The rows below come in pairs that one turn or mirror swaps. Which row does each named row swap with?
beke: [  5  20 -20  20  11  -7  30 -22  15  13 -44  -4 -16  -1  -3   5 -14  18
   8   3  32   2  23 -49 -30  25 -15 -14   5 -13]
nisa: [-36  16  10 -24   4  -8 -14  12   7  49  14  -3  -8  21  28  12  24  20
  -5   3  27 -12 -12  35  -4  -3   8 -37  47 -32]
valov: [-18 -26  13 -22  14 -10 -38 -36 -14  -2 -23 -27 -22  27  43 -23 -11 -16
 -23  -8  45 -16   7 -24 -30   0  34 -15 -32 -10]
Niro: [-28 -27  -2  15   2 -21  25 -29  23   3 -20  -5 -25   7  19 -14  -5  27
   6 -19  23  12  41 -42 -15  25 -29  -6  19   7]
kaba: [ 23  25   5  -4  22 -17  -5   3  24  -3 -37  -7   6 -19  14 -39  12  18
   2  24  45 -42  -1  -3 -41  -7  10 -13  -7 -23]
Zulaz: [-34 -12  19  -8  12  31 -22 -33 -24   2  18  -6  32  45   9  20 -20 -12
  13   8  15  16 -20 -18  14 -34  -4   4 -11  16]
Kubid: [-32 -10  29 -47 -21 -44 -12   9   6   8 -17   3  30 -11  35 -14  21  -5
 -12  12   7  15   8 -18 -18 -18  11 -28 -33   8]
gipen: [-11 -18 -13  18   5 -10  38 -28  23  -1 -33 -17 -24   2   6  -8  -2  22
   9 -18  26   8  26 -45  -9  36 -17  -3  19  -6]
tudel: [-43  17  41   8 -13  12 -30  19   6   8 -29 -21 -18  21 -19  -5  20  14
 -23  -7  10 -18 -18 -44 -32 -16   1 -31  34 -18]
vutiv: [ -9   6   2 -32  25 -30  19  -3 -24  -3 -16  26  24  -6  42 -17  -7  40
  12  33   7  13  24  -6  -8 -10 -20   4   1 -18]
Nipo: [-20  -1 -26  10 -35  11  16   2  13  21  -1 -24  16 -22  15  15  42  22
  25  12  28   3 -31 -22 -11   1  36  12  53 -24]
vuki: [-14 -18   1 -18  44  -3 -27 -47   5 -16   5  -8 -15  32  31 -37 -17   4
  -1  17  57 -23   9  -7 -14  -3   8  -6 -29   1]
Mes: [-27 -21  15 -23   8 -22 -38 -25 -14   0  -9 -21 -33  22  36 -16  -8 -25
 -30 -19  39  -9  13 -24 -21  -4  30 -20 -31   0]
nevi: [-40  -9  23 -41 -26 -36 -42 -16  -7  -5 -24 -16   8   9  31 -15   6 -15
 -25 -12  25   3   8 -20 -24 -10  23 -31 -36   8]
teso: [-46 -22  18   5 -13  -2  -4  -9 -25 -30 -16   0  56   0   7 -25   9  31
   8  14   0   1  14 -49  -5 -51  11  14   3  -8]
tizo: [-22  -2 -37  -1 -23  32  12 -21  -5   9  12 -33  10 -11  19   6  20  26
  14  -2  46   3  -5 -10  -7  -9  52  11  52 -35]
Gop: [ -2 -30  -3 -15  55  -3  -1 -51  -2 -13  13   3   1  41  36 -30 -16   6
  19  10  41 -17   3   1  -9  -8   5   7 -15   1]
sebez: [ 19  33  -2 -18  25 -15   0   3  30  -1 -37  -9   7 -24  10 -24   8   8
   6  19  44 -36  -2  -1 -45  -6  18  -7  -7 -28]
Zirub: [ 14  25 -12  10  19  -5  27 -12  26   5 -46  -4  -4 -14  -8  -3 -11  15
  14  18  39 -20   9 -37 -33  21  -9   1   2 -15]
dukad: [-30 -37  -6 -24 -18  -6  -4 -38 -10  -1  37 -27  -7  42  33 -12  24 -22
   9 -21   2  41  -9   6  -7  -6   7  -3  18  -9]
ronav: [-30 -30 -10 -21 -12   4 -12 -40 -13  -3  43 -24   3  50  22   4   8 -26
  16 -16  -3  38 -19  -9  -5 -13   6   5   8 -10]
mak: [-52 -11  20 -20  10  25 -23 -29 -16   1  19   2  39  46   9  21 -12 -12
  19   1  21   6 -29 -11  10 -25  -5  -7  -9   7]
botis: [-36  30  37  -7  12   5 -21   1  -8   6 -28 -19 -35  13 -15  12   2  23
 -26  17  23 -14 -15 -50 -27   0  -1 -15  36 -24]
Puti: [-48  15  34 -24  23  20 -39  -2  -3   9  20   5  30  16  18  24 -12  13
  21   4  32 -24 -33  12  -1 -24   3  -9   4   7]
puf: [-25 -31 -14 -28 -21 -22   0 -26   7  -5  35 -22 -23  20  43 -25  36 -14
  14 -25  -1  25 -12  13 -13  -4  24  -8  18  -9]
Niz: [-44  16  36 -12  13  25 -37   6  -1  18  21   3  36  20  25  19  -8  17
  21   4  37 -30 -18  17   7 -13  -1 -22   2   7]
nesa: [-27 -13  25 -34 -23 -30 -42  -8  -5   6 -19 -29  -7  14  31 -17   3 -11
 -37 -11  28   7   5 -25 -24  -7  34 -33 -30   8]
zuf: [-33 -13 -25   7 -35   8   5  -2   7  19  -1 -23   9 -17   8  16  37  26
  24   7  24   6 -14 -23  -5 -11  47  18  59 -25]
lorof: [ 14  22 -16  15  21   2  24 -11  24  -5 -48   0  -7  -3  -7  -3 -17  20
   6   2  33 -17  14 -39 -30  19 -11 -10  -2 -13]
defin: [-32   1 -18   6 -25  24  10  -8  -1  17  -9 -30  12 -21  15  13  33  32
  22  10  23  10 -23 -20 -11  -4  45  16  57 -30]
zov: [-22   1  -8  12 -36  15  18   8  10  27  -5 -25  14 -20  19  13  32  17
  19  12  25  10 -22 -28  -7 -12  41   3  59 -23]
vom: [-35 -29   0  -8  -1  26  -9 -37 -18  -4  39 -13  18  49  19   9  -7 -26
  16  -5   3  28 -27 -23   6 -23  -5  11   6   2]
tugik: [-23   2   2   2  -9  19   5 -10 -34  -7 -20   4  51  14 -14 -15   3  12
   0  31  -6  22   7 -44 -16 -50  12   8  11 -31]
funuv: [-42 -35   3 -15 -10  12  -5 -35  -9  -1  29 -20  10  45  17   9  -6 -23
  16 -13  -2  43 -32 -15  12 -20  -1   7   4  -8]
Tekap: [-32 -12  14  13 -13  -2  37   5  39  14   7   2  25  -3  16   7  41  11
  37  24   4   4 -36 -18  -5 -15   0   5  45  -2]
sopa: [ 15  31  -1  13  17   5  21 -11  22   5 -46  -2  -2 -15  -6  -7 -24   9
  12  21  38  -7  12 -39 -29  13  -5 -12   9 -19]
Noz: [-27 -11   0   2  -9  18   9 -12 -26 -13 -24   2  58   9 -12 -17   0  15
   6  26  -5  21   9 -39 -21 -58   9  10  -2 -26]
kipur: [-39  26  40   1  -5   8 -33  11   6  11 -29 -23 -25  17 -14  -2  15  15
 -33  -1  21 -20 -19 -43 -28 -12   9 -32  30 -19]
manu: [-21   1   6   6  -5  11  -4  -6 -24 -12 -31   0  51  12 -17 -20   3  19
  -5  30  -2  11  11 -46 -16 -56  13   9   8 -34]
Vuk: [-26 -34  -1 -30 -19 -27  -4 -23  16   0  30 -28 -25  27  42 -29  31  -9
   4 -27   8  22 -12  21 -16   1  20 -10  13  -2]
Negud: [ -2  -5  -5  14  16 -14  37 -20  22  -2 -36 -11 -25   2  -2  -1 -16  16
   2  -1  37   9  22 -46 -25  33 -23 -13  15  -3]
tur: [-17 -22   2 -27  25 -20 -33 -41  -8 -15  -6 -15 -20  33  44 -28 -16  -1
 -14   1  53 -11   8 -16 -19   0  29  -6 -35  -7]
nuka: [-10 -24   2   3  39   0  31 -36  22  -5  22  15  25  36  25 -11   4  17
  43  33   8  -5 -16  11  -9 -12 -19   6  10   7]
timud: [-17   5 -19   3 -20  13  14  -6 -41  10 -19  -3  43  10 -11  -3  14   6
 -12  32  -5  25   2 -38 -22 -38  22  -7  16 -47]
gabu: [-16 -27   7 -24  47  -6 -15 -47  -5 -13   3 -17 -19  39  37 -29 -15   6
 -16   4  53 -12   9 -20 -11   5  15  -5 -26  -8]
kozu: [-10 -29  -5  -8  58  -2  -1 -48   7  -9   7   5 -12  45  33 -28 -11   9
  12  15  44 -23   5  -5  -7   2   4   1 -14  -1]
mot: [-31 -12  19 -29 -24 -52  -8   8  -1   5 -25   7  41  -9  37  -9  12  -8
 -14   3  -3  13   9  -2 -16 -17   3 -31 -31   9]
dun: [-47   8  36 -20  20  35 -34 -15  -6   2  16   1  35  30  13  25 -17  -6
  14  13  29 -16 -20  -3   9 -33  -2  -5   5   8]
Tig: [  2  21 -12  19  32 -13  21 -18  13  -8 -48  -6  -6  -3 -11 -16 -17   9
  13  15  42   0   5 -41 -35  20 -18 -13   6 -17]
Fom: [-43  17  31   5 -21  14 -37   7  21   1 -14 -20   1  24 -24 -14   7   7
 -12 -27  12 -29  -6 -11 -32 -25   1 -53  18 -16]
papad: [-25  -7 -13  18 -35  10  25   5  13  19  -5 -22  12 -18  13  13  39  23
  24  12  29   2 -20 -23  -8 -12  38   5  60 -21]
Lotot: [-15  -2 -36  -6   1  30 -13 -29  10 -10  10 -14  28  10  -2 -38 -15  25
  22 -36  30 -20  24  21  -5 -21  16 -15  23 -28]
Gavaf: [-23 -29   6 -24  29 -11 -30 -37 -11  -7  -8 -21 -28  37  36 -26  -5  -7
 -25   3  48 -10   9 -24 -14   9  24  -1 -35  -5]
vege: [-36  15 -11 -14  -2 -10  -3   7   3  48  20   4   3  20  18  10  31  38
  -9  20  25   5 -17  23 -17  -2  11 -37  44 -43]
zim: [-42 -29  -6  -5  -2  16 -16 -39 -17 -10  35 -11  18  49  22  12 -16 -18
  11  -4   3  41 -21 -12   9 -23   4   3  -3   1]
lol: [-42 -36  -7 -13  -3  16  -5 -34 -13  -9  37 -13   6  46  17   3   8 -24
  26  -2 -12  40 -23 -10   2 -11   4   9  15   0]
sefo: [-52 -42  14   5  -7 -22  13 -22  21  -4 -18  -5 -15   7  32 -25   6  45
  10 -27   9  -9  25 -39  -1   6  -6  -5  35  22]
Geniz: [ -2  24   4 -33  31 -24  21 -10 -27   1 -20  23   3 -12  31  -2  10  40
  -2  34  12   2  18 -15 -14  -6 -29   8   9 -24]
totel: [-18  -6 -43   0  -7  38 -14 -26  -2   1  28 -24  15   0  23 -16   0  31
  17 -28  48  -8  17   6   0 -11  36   0  34 -36]
giruk: [-30  -8  16   8 -13  -4  33   5  26  21  14   0  21   6  10   3  38  19
  43  22  -1  13 -39  -9 -14 -24  -2  10  46  -4]
Loga: [-35 -15  24 -36 -37 -43 -14   5   4   8 -24 -18  23 -10  19 -17   4 -12
 -23  -2  10  10   8 -14 -14 -16  12 -38 -31   8]
vapi: [ 14  20  -9  11  24  -5  30 -19  21   8 -51  -6  -2  -8 -11  -3 -15  17
   4   5  30  -8  14 -43 -31  20  -8 -19   9 -26]
mobez: [-38 -43   4  10   6 -14  12 -31  25   4 -22  -5 -29   7  29 -20  -2  26
  14 -28  26   6  36 -37  -6  21 -20  -3  20   7]
boz: [-14 -20   6 -27  26 -21 -31 -34  -1  -6 -15 -21 -24  27  32 -30  -6 -11
 -30  -3  41 -22  13 -30 -21   5  39 -17 -30 -14]
pap: [-24 -15  14   9  12  -4  45 -12  28   8  10  15  28  11  18  -2  28  14
  44  30   0   2 -28   2  -3 -16 -14   5  41   3]
dageg: [ -2  -8   0 -37  -1 -37 -12  -1  19   4  10 -22 -25 -18  38 -44  42   8
   3  -8  24 -25 -11  20 -27  -5  33 -19   8  -9]
vaz: [-35  15  33 -23  24  27 -41  -5   4  13  19   5  41  26  17  24  -2  -4
  19  20  30 -17 -30   9  -3 -23  -6 -23   1   8]
Tegos: [-13  -2 -45   5 -12  31  -3 -29   1   5  11 -33   6  -4  18  -7   7  32
  26 -17  46  -4  10  -7 -13  -2  49  11  46 -38]
datil: [ 17  29  -4  12  16   1  24 -12  27 -11 -43  -5  -5 -17  -8  -7 -18  18
  14  18  43 -14  10 -32 -35  10  -3  -7   7 -20]
Mis: [-16   9  -7   3 -22   1  21  -8 -31  10 -21   0  42  23  -9  -5  17  13
  -9  31  -3  29   6 -13 -20 -45   7  -9  19 -52]
ret: [-12 -11 -43  -6  -9  37 -14 -32  11  -4  26 -17  21   4  34 -20  -5  24
  20 -39  34  -7  19   6  -6 -12  29  -2  24 -38]
kitas: [ 17  26   2  -9  18 -12  -2   1  31  -5 -27  -4   8 -27   8 -35   8   9
  16  20  50 -40  -1  -5 -46  -6  18 -16  -2 -20]
kune: [-30  -2  28 -27 -30 -49  -8   9   4  13 -15   4  39 -15  33 -10   5   4
   5   6   1  13  26  -4  -6 -13  -4 -25 -30   8]
Rek: [-22  -4  14   8   8  -3  41  -5  33  13   5  10  20  10  17   2  38  24
  51  36  -1   7 -27  -3  -6 -26  -9  -4  33   3]
Nebo: [-31  28  44 -15  12   0 -17  10 -18   5 -33 -15 -35  10  -3   3   8  37
 -21  17  34 -21 -21 -41 -25  -7  -2 -13  34 -26]
Kikas: [-36 -17  23 -36 -31 -42 -24  13  -3   3 -21  -7  24  -3  30 -17   4 -16
 -20   1  12  16  10 -23 -20 -18  14 -37 -26   7]
nirir: [-34   8 -18   6 -27  12  22  -9   8  19   4 -31  10  -9  19  12  42  16
  11   2  28   4 -23 -23  -9 -12  55  18  55 -34]
sem: [-26 -22   9 -26   3 -22 -41 -24  -1  -3 -14 -32 -25  22  32 -29  -4 -17
 -34  -1  41  -6  13 -29 -26   0  36 -14 -32  -4]
dozi: [-32 -15   8   9  -8  -4  30   7  22  13   3  -3  25   3  19  14  47  16
  37  30   3  12 -45 -14 -13 -11  -3   8  49  -3]
zeg: [-24   7 -37   7 -29  22   4 -13   0  18   2 -29   0 -19  20  16  25  34
  12   6  36   6 -13 -23   2  -3  46  12  50 -33]
Faz: [-47  20  35   6  -7  16 -33   9  21   5 -11 -18  -2  26 -25 -14   4   4
 -15 -32  20 -34  -3 -12 -31 -21  -5 -42  15 -15]
zarut: [ 14  25   8 -23  18 -20  -3   5  22  -3 -23  -8  -5 -25  23 -40  32  19
  15  18  41 -33  -7   8 -33 -14  24 -27   0 -16]
nobe: [-34 -38  -6 -24 -28 -14   3 -27   0   4  46 -20  -7  27  41 -10  32 -21
  11 -22  -7  31 -14  -2  -2 -15   6  -7  13  -1]
lupeb: [-39  13  44   3  -5   9 -39  12   6   4 -25 -29 -24  16 -10   0  15  17
 -27 -14  22 -26 -23 -39 -31 -14  10 -32  31 -19]
gon: [-46   2  31 -15  16  35 -32 -20 -15   1  16  -2  43  27  15  26 -20   9
  27  13  30 -21 -26  -1  -1 -26  -2 -10   8  13]
zis: [-41 -38  -5 -13 -12   2   0 -37 -15   3  34 -12   0  53  26   7  13 -30
  17 -22   6  38 -21  -1   7 -15  -1   2   8  -3]
Buzo: [  8  22   7 -27  13 -24  -2   7  26  -1 -16  -9  -4 -27  23 -46  21  17
   9   9  41 -40  -6  12 -39  -6  33 -21   5 -20]
koro: [-46 -21  22   2  -4   5  -6  -9 -24 -22 -21   6  52   1   2 -27   9  31
  12  18   2  -5  15 -50  -5 -52  10  12   0  -3]

dageg swaps with nuka
Vuk swaps with Gop
kune swaps with Niz
dukad swaps with gabu
ret swaps with mobez
Tegos swaps with gipen
zov swaps with sopa
vege swaps with Geniz
Negud swaps with tizo
datil swaps with papad
dun swaps with Kikas
Loga swaps with gon
nesa swaps with Zulaz
Niro swaps with totel
beke swaps with zeg
timud swaps with botis
pap swaps with Buzo
Lotot swaps with sefo

The rows below come in pairs that one turn or mirror swaps. Which row does each named row swap with?
pafek: [-16 -25  19  14 -34 -24 -26   8 -37   2 -36 -33  19 -20  26   7 -16   0
 -12 -19  16  -9]
Nudo: [ 20 -18   6 -23   2  -1 -21  29  -6   3  30 -10  37 -43   1  35  14   8
  18  -6   7 -13]
faka: [ 16 -25   4 -14  21 -11   4  19  -9  27  19   3  50 -39   4  30  27  23
  10  -3   4   7]
rig: [-51  13  34  13  -3   4   4  41 -18   3  44  -7   8   2  31   9  29   0
  13   8 -17  -4]
lafof: [ 13 -48   4  14  -7  34   7  13 -10  -4 -19 -33 -11 -23  21 -44   5 -23
  28  25   5   0]
fus: [  2 -20   2  10 -39   7  13 -31   1  -9   1 -12 -12   4  44 -34  -5 -10
   7  31   5  22]
nupo: [  0  -2 -11  -4 -29   5  -3 -28   7 -20  11 -18 -21  -1  26 -35  -1  -4
  10  22  -2  21]
Gunu: [  6  -8  58 -17  14   5   6  18   0  38 -11 -23   3  -8  -3 -22   5  -9
  14   6  27  28]
molu: [ 26   3   3 -29   7 -21  15  39  21   9  16  -3  38 -21  -1  35   9  12
  13  -2   1  -5]
vus: [ -2 -33   0  13 -21 -43  13   7 -33  19 -19 -12  27   5  17 -26   7 -48
  14   2 -48  -6]
vug: [ -8   5  27  26  23 -11   6  35  -2  37  -9 -22  57  20  11 -35  10  -5
  16  42  -1 -21]
Vava: [-31  17  27   6   6   4   9  53  -2   6  50 -10  19  16  42   2  27   3
  21  20 -20   5]
vev: [ 10  -6   2  18 -17   9  21 -35   2  -3  17 -28 -21   2  25 -35  13   0
  -3  24 -10  15]
Banur: [ -6   2  30  -7 -18 -11  -4  78 -23  37  10  10  25 -22  41   3  -7  16
  26  10 -13  -2]
Ser: [  7 -34   6 -14  -8  16  -6  27  -6  22 -17 -56   6  24  47   0  35  -2
   3   0 -56   8]
Mok: [-16 -12  13 -19  -9 -17  19  22  13 -22  -6 -13  64  10   6 -11 -14 -13
  -4  -1 -49  -4]
Vaf: [-32  16  36   8  -4  -7  16  41 -16   1  48 -18  -9  17  35  -6  28  -3
  -7   4 -23   4]
Biso: [  7 -63  20   6 -43   6 -10   5  -5  28  -9 -14  24  20   5  -8   0  27
 -29  11   4  -4]
famu: [ 12 -43  18 -46   4  -6  12   9 -33  -7 -36 -14  15 -26  60 -26   6 -33
  -2  10 -22 -18]
mor: [  2  -3  -9  19 -21  19  12 -35  -5 -12  -2 -15 -14  -8  38 -37  -2   1
  13  15  -1  15]
minob: [-44   4  35  14  -9   2  12  49 -22   2  48 -10  13   3  38   2  22 -13
  20  22 -18 -13]
sina: [ 15 -46  33  25 -43  -1 -25  38 -21   2 -31 -12  21   9  37   3   5 -38
   5   3  -8  -8]
vor: [  3 -24   8   5   7 -35   1  -3 -32  10  -6 -19  26  19  23 -50  -9  43
  -7  22 -38  19]
duv: [ 11 -44  -2 -24  14 -16  28  10 -43 -13 -40  -7  18 -13  66  -3   7 -22
  -8 -12 -12  -1]
Tulu: [-17 -22  11 -14  -7  11 -23  76 -15  14  25 -20 -10  -6  19  -2  25  10
  35  -7  -8   3]
lisi: [ -5  -9 -21  -8 -42 -26 -32  17 -14  25 -29 -24   8  42  36 -15   0   8
 -13  17   2   4]
nozi: [ 16  -3 -15 -18 -40   6 -10  13 -29  16 -26 -27   8  23  -9  -5  15 -12
 -22 -16  12  15]
tib: [ -3 -34  -6 -34 -11  -5  32  -5 -34   4 -39 -15  12   2  63 -25  19  -5
 -15   7   1 -43]
kol: [  4 -11   3 -39   4   2  -7 -19  -6  37  24 -10  25  24  49   0 -19 -12
   4   1  26 -30]
Bobon: [ 15   8   2 -29   3 -12   1  14 -12  20  15   2  61 -40  17  29  12  19
  -6  10  10   6]
sebib: [-12  25 -21  -3  -9 -13  23  17 -47 -23 -13 -18   5  32  41   3  11  18
  -3  35  -6  -8]
fanu: [ 33  -2   8  -4  28   5 -18  32   4  14 -10   8  11  23  11  -7  16  17
  60  15   2  -9]
voge: [ 12  -2  21  39   6   4 -16  39 -20  25  31 -27  33  34  27  -5  22  21
  10   1   2 -46]
nanip: [  5 -11   8  14 -26 -19  -1   8 -19 -31 -39 -14  -6  32  -3 -27  -4   5
  -3  15  12  -8]
sepo: [ -3   5  -5  11  53   0  -3  14 -18   8 -16 -32  34   2  20   1  12  30
  42  10 -15 -33]
vis: [ 14 -47   8 -24  16 -10  12   6 -41 -29 -26 -10   9 -18  55 -22  -2 -24
  23 -10 -16 -24]
pigov: [ 22 -29 -11  -7 -17  15  14  -2 -15  10 -41 -10   4 -19  42 -10  -5  -5
  26  63 -15 -14]
zuro: [  7   1  16 -10  46  21  22  56  -8   5 -19  -8  21  43  30 -19   2  17
  -5  10  -1 -16]
Vavid: [ 35 -14  10 -15  10   6  -6  26   8  11   8  18  51 -15   2  26  33  27
   6  -6   7  -4]
Vabob: [  0   5  10 -19  -5  -7  20  40   6  23  12  -1  59 -30  -4  -5  26  36
  -6 -10   4 -16]
Sukov: [  0 -35   7 -30   9 -25  27  -7 -49  -3 -28  -4  40 -12  71 -15   6  -7
   2   6 -25 -14]
zik: [ 23 -10  10 -45   8  -3 -16  30   4  27  23  -4  40 -45   8   8  21  19
  14   3 -10  -3]
Ganod: [ -2  10  17   1  16  -2 -13  28 -35  22  11 -36  24  10  34  12   2   1
 -49  46  15  -3]
tomo: [ 22  30 -23 -12  15 -16  -8  22 -12  45  13  -8  14   2   7  12  12 -28
  17   8  14  -6]
Nemuz: [-16  -2  -9  -8  -3  10  22  66 -24  51  -8  -9   2 -15  29 -16  -8  10
 -14 -17  20   8]
mobu: [ 15 -52  25 -15   2  -7  14   8 -37 -12 -41  12  24   7  64 -12  15 -18
  -6 -12  -5 -23]
Geleg: [ 10   0 -21   8 -33  14  11 -23  -2 -12   7 -11 -16  -5  34 -35  -6   4
  21  23   3  17]
sife: [  2 -18  25   7  25  10  25  24 -42  36   1 -25  41  32   4 -36  38 -12
  24  -3 -21 -26]
Vipe: [-22 -57 -21   1  -2  17  38  14 -17  38 -23 -24  12  -8   5 -13  22  11
   7  35 -28 -14]
gemeg: [-35   6  41  12   3   2   3  40 -10   2  58 -19  16   4  43 -12  25 -17
  15  13 -21 -12]
sodiz: [ 18 -57  14 -16  -6 -25  32  -4 -24   8 -20 -17  16  -1  68  -8  -4 -28
   7  -6 -13 -32]
nabo: [  0   0  24  42 -29 -16  22   1 -40  27  34 -13  46  -8  23 -21  -1  28
   2  22  11  -8]

Nemuz swaps with Vipe
vev swaps with Vaf
zuro swaps with Biso
sodiz swaps with molu
Mok swaps with kol
mor swaps with rig
vor swaps with Ganod
Tulu swaps with lafof

